In the rows, zero is written as 128.
Turns in one plane each, and the order they were made in; the first pair answered:
vob:
[132 115 121 138 125 138 137 125 126 143 133 128 140 116 127 117 116 131
 146 118 132 147 141 143 146 129 148 142 126 141 120 118 117 119] => [121 118 121 135 121 137 137 128 136 144 143 129 143 118 127 119 116 153
 150 116 145 128 133 142 134 126 139 142 141 123 118 128 115 126]
[124  99 145 144 138 142 125 134 109 156 135 103 151 123 106 144 144 148
 114 127 133 121 134 140 113 120 156 142 151 114 129 128 119 126] => [115 107 138 126 138 133 121 124 110 148 137 107 141 130 111 138 146 154
 115 136 136  91 114 132 105 128 127 137 148  93 125 123 128 135]
[165 149 131 130 167 145 120 123 129 125 111 156 133 120 120 122 127 167
 128 118 109  97 122 122 132 109  84 138 128 119 154 135 108 120] => [172 148 129 127 169 144 121 117 123 123 102 158 129 120 119 120 127 151
 126 122  98 108 125 122 139 112  85 135 115 131 155 126 111 116]
zasu:
[130 113 122 108 135 107 127 104 111 124 110 130 138 132 125 113 139 110
 110 123  95 153 152 113 121 134 125 120  99 168 112 102 146 121] => [119 142 109 128 133 133 134 128 101 138 152 106 121 145 134 144 115 105
 145  98 140 127 146 125 180 120 126 119 136 132 120 143 137 155]
[ 97  94  89 118 134 133 129  73 143  93 117  97 130 140 130 104 110 131
 142 111 137  54 104 136 101 147  58 108 131 107 126 110 135 151] => [113  61  88 144 148 146 129  71 144  96  93  82 147 127 128 102  99 111
 139  94 122 102 130 156 106 150  87 112 123 152 140  97 122 141]
[148 184 152  95 125  97 116 140  95 116 141 185  73 132 117 139 156  93
 114 189 107 105 108  93 154 126 129 124  85 119 132 129 162 127] => [169 142 146 145 146 124 117 142  96 125 122 151  95 117 119 149 129  60
 121 154  96 174 154 135 178 124 178 130  86 183 154 117 138 115]
[113 163 108 124 133 129 121 135 123 113 146 117 111 138 123 152  98  91
 157 133 130 102  82 150 167 105 128 122 126  65 154 108 126 159] => [127 128 123 107 136 102 109 110 137  98  96 141 133 127 113 116 123  91
 119 160  78 137  91 139 104 119 130 125  85 111 147  63 134 121]
Bom:
[156 102 158 146 133 122 120 107 152 154 104 134 179 115  75 103 145 188
  82 131 103 154 185 132  51 109 137 118 105 154 125 131 134  89] => [168 115 151 121 132 112 125  95 126 145 100 149 156 122  74  91 153 157
  73 152  83 149 176 112  64 120 115 115  72 156 116 117 154  90]
[138 137 162  95 136 108 143 139 118 147 119 155 140 151 113  82 134  96
 128 134 121 157 137 108 119 137 121 132 104 144 100 110 162  90] => [114 134 143  82 143 103 135 124 135 136 121 142 137 157 123  77 126 121
 136 125 136 109 117 112 102 142  77 124 117 114 100 112 166 111]
[144 161 125 116 113 112 130 128  94 123 133 162  92 124 118 138 147 109
 124 150 112 123 114 108 129 112 120 118 103 125 134 107 135 118] => [118 156 113 116 120 112 123 119 119 118 137 145 102 127 127 140 134 148
 136 135 133  85 101 120 107 112  96 115 129  96 137 113 127 137]
vomat:
[172  99 111 139 131 122 129 120 138 114 112 109 124 137 117 163 136 117
 145 142  96 135 121 112 159 134 156 105 123 133 147 136  72 111] => [155 112 105 130 127 116 127 120 147 111 124 105 118 143 123 166 133 139
 153 142 116  95 103 110 151 132 134  99 137 100 145 146  73 128]
[157 182 121 118 130 145 106 140 118 122 161 142 115 113 136 167 118 129
 132 148 137 139 114 137 159 126 182 123 136 112 162 130 135  96] => [142 189 113  94 120 146 120 128 109 124 174 143 110 121 128 149 123 144
 136 147 147 106 110 120 154 132 137 120 141  85 143 141 147 111]
[145 183 143 137 132 133 104 154  97 126 154 143 105 141 117 175 150  94
 153 148 135 103 116 125 190 103 140 123 130 100 138 153 143 159] => [147 180 140 120 124 136 120 141  78 133 155 150 105 143 108 152 156  89
 146 147 130 107 130 109 192 112 117 124 118 103 123 155 152 159]
[171 127 185 163  79  89 101 155 135 177 112 164 102 118 164 171 115  69
  77 134 101 195 118 118 158 120 181 133 128 172 137 123 136 100] => [131 158 172 159  82  76  77 167 168 164 140 150  91 132 182 201 104 128
 100 132 149 107  64 126 142 107 154 120 176  95 147 146 131 139]
bafu:
[147 153 129 122 117 145 147 136  97 145 147 134 112 130 119 129 134 111
 136 120 135 122 131 111 168 129 127 117 129 110 117 143 139 137] => [131 127 105 111 129 142 144 108 110 131 128 118 119 128 125 110 122 124
 136 109 131 103 128 120 144 142  90 111 127 109 118 126 141 147]
[121 135 131 135 132  98  89 144 160 111 115 135 118 129 143 154 130 127
 122 153 123 121  95 132 104 128 165 126 132 134 153 108 121 112] => [107 124 142 149 111 129 118 155 157 145 139 125 146 124 126 142 128 166
 132 120 151 125 133 132 106 122 163 139 168 127 135 151 107 116]
[139 155 127 103 109 137 103 131 124 119 135 136  96 126 128 114 131 115
 137 147 124  85 121 114 163 142 121 112 110 134 120 108 161 160] => [134 150 137 117  92 158 122 144 118 142 154 133 115 123 117 109 131 140
 144 124 145  92 150 114 168 137 125 121 134 128 107 139 152 161]

(two turns a pair)
[136 141 146 123 109 128 137 125 143 127 125 157 136 128 114 102 141 152
 109 152 116 138 131 116 101 131 147 134 124 118 107 117 133 111] => [152 150 129 134 119 147 149 123 112 133 136 145 112 132 119 112 125 103
 127 141 115 152 143 122 163 134 151 130 113 132 113 121 137 122] : zasu Bom
[135 105 137 131 118 135 138 116 145 142 115 122 145 116 124 108 129 141
 112 118 121 163 153 126  94 135 141 133 142 145 123 122 116 112] => [148 118 140 118 114 130 143 115 123 144 118 136 130 119 119 102 139 117
 109 133 110 169 151 108 110 137 138 132 123 148 116 116 127 106] : Bom bafu
[113  95 124 158 114 149 133 115 157 128 108 125 124 135 123 121 116 122
 165  95 126 129 146 144 125 129 145 136 132 116 137 162 110 152] => [109 101 129 126 105 133 134 100 155 122 102 142 121 141 114  99 133 136
 152 114 116 110 136 119  96 135 116 136 118 102 121 155 124 147] : vomat zasu
[152 135 128 165 151 110 142 141 106 130 126 103 106 143 136 143 107  74
 148 131 162 157 133 181 141 108 178 124 150 149 171 138  66 154] => [131 139 152 104 132  62 130 122 136 112 107 149 116 148 127 107 156 140
 107 181 144 104  95 137  38 119 127 123 137 112 141 119  90 137] : vob zasu
[150 143 138 123 135 112 127 118 160 116  75 116 125 131 133 142 146 177
 136 156 130 149 123 124  74 109 158 147 142 106 128 107 122  92] => [135 155 118 114 128 139 156 113 136 134 111  98 112 141 131 134 133 180
 162 127 166 110 132 115 119 112 108 146 165  67 113 144 126 128] : zasu vomat
[142 129 137  98 117 129 148 126  55 167 157 105 133 133  96 128 145 119
 101 140  95 102 169 120 157 126 113 131 130 112 107 132 150 130] => [148 134 126  95 135 113 126 119  61 144 141 103 113 137 113 140 140  91
 101 157  80  98 142 126 161 131 115 120 110 119 125 103 154 132] : vomat Bom
[135 119 116 131 129 143 135 126 111 129 110 117 123 119 124 128 125  99
 122 134 110 148 139 128 148 142 124 124 106 138 119 123 129 128] => [125 118 110 121 125 146 144 122 109 132 116 115 123 122 123 119 123 111
 127 128 121 132 139 123 147 145 101 122 111 125 112 132 134 136] : bafu Bom
[114 123 128 156 125 146 131 128 160 116 141  96 145 129 144 144  95 143
 150 106 149 138 115 163 136 130 144 122 149 133 153 139  98 141] => [117 132 119 147 138 128 112 124 162  98 129 101 128 134 154 152  97 126
 144 128 134 129  90 163 131 134 146 114 132 132 163 117 108 140] : bafu vob
[117 133 136 143 131 128 132 144 109 135 121 118 127 120 114 134 138 134
 129 119 127 148 136 148 135 107 146 156 140 150 133 116 110 120] => [101 147 124 122 134 116 126 134 113 122 127 118 111 130 122 131 137 145
 134 128 135 103 110 140 131 112 109 149 141 115 131 113 120 139] : vomat vob
[127 107 104 164 147 166 148 106 132 138 122 102 137 118 139 110 106 133
 137  75 146 149 170 154 157 132 134 121 147 155 145 131 102 134] => [124 171 113 100 121 137 156 107 101 132 149 149  90 141 132 101 141 130
 129 125 146  85 123  94 160 135  85 116 126  95 114 138 138 146] : Bom zasu
[120 152 128  99 100 111  81 132 125 116 129 113  81 106 101 155 126  83
 152 146 148  88 115 142 173 101  86 107 125  98  92 154 121 144] => [112 140 121  96 105 112  82 121 129 110 123 104  84 105 102 146 121  89
 151 139 150  80 117 146 163 106  70 105 126  98  93 150 122 149] : bafu bafu
[112 135 137 113 124 123 114 139 130 129 135 132 131 137 125 143 148 168
 124 127 150 103 102 120 106 128 134 122 129 100 119 132 121 126] => [132 123 139 100 120 133 135 120 100 140 123 142 130 134 109 113 156 135
 111 127 123 138 133 102 121 143 125 125  99 134 104 122 132 112] : vomat vob
[129 128 147 121 122 129 118 128 124 110 125 144 151 116 117 102 132 125
 127 154 114 134 151 116  80 148 125 137 118 119 116 124 129 120] => [127 137 146 115 121 126 115 130 122 107 130 146 142 120 119 104 133 125
 130 162 117 123 144 112  84 149 119 133 117 109 115 123 134 124] : bafu Bom
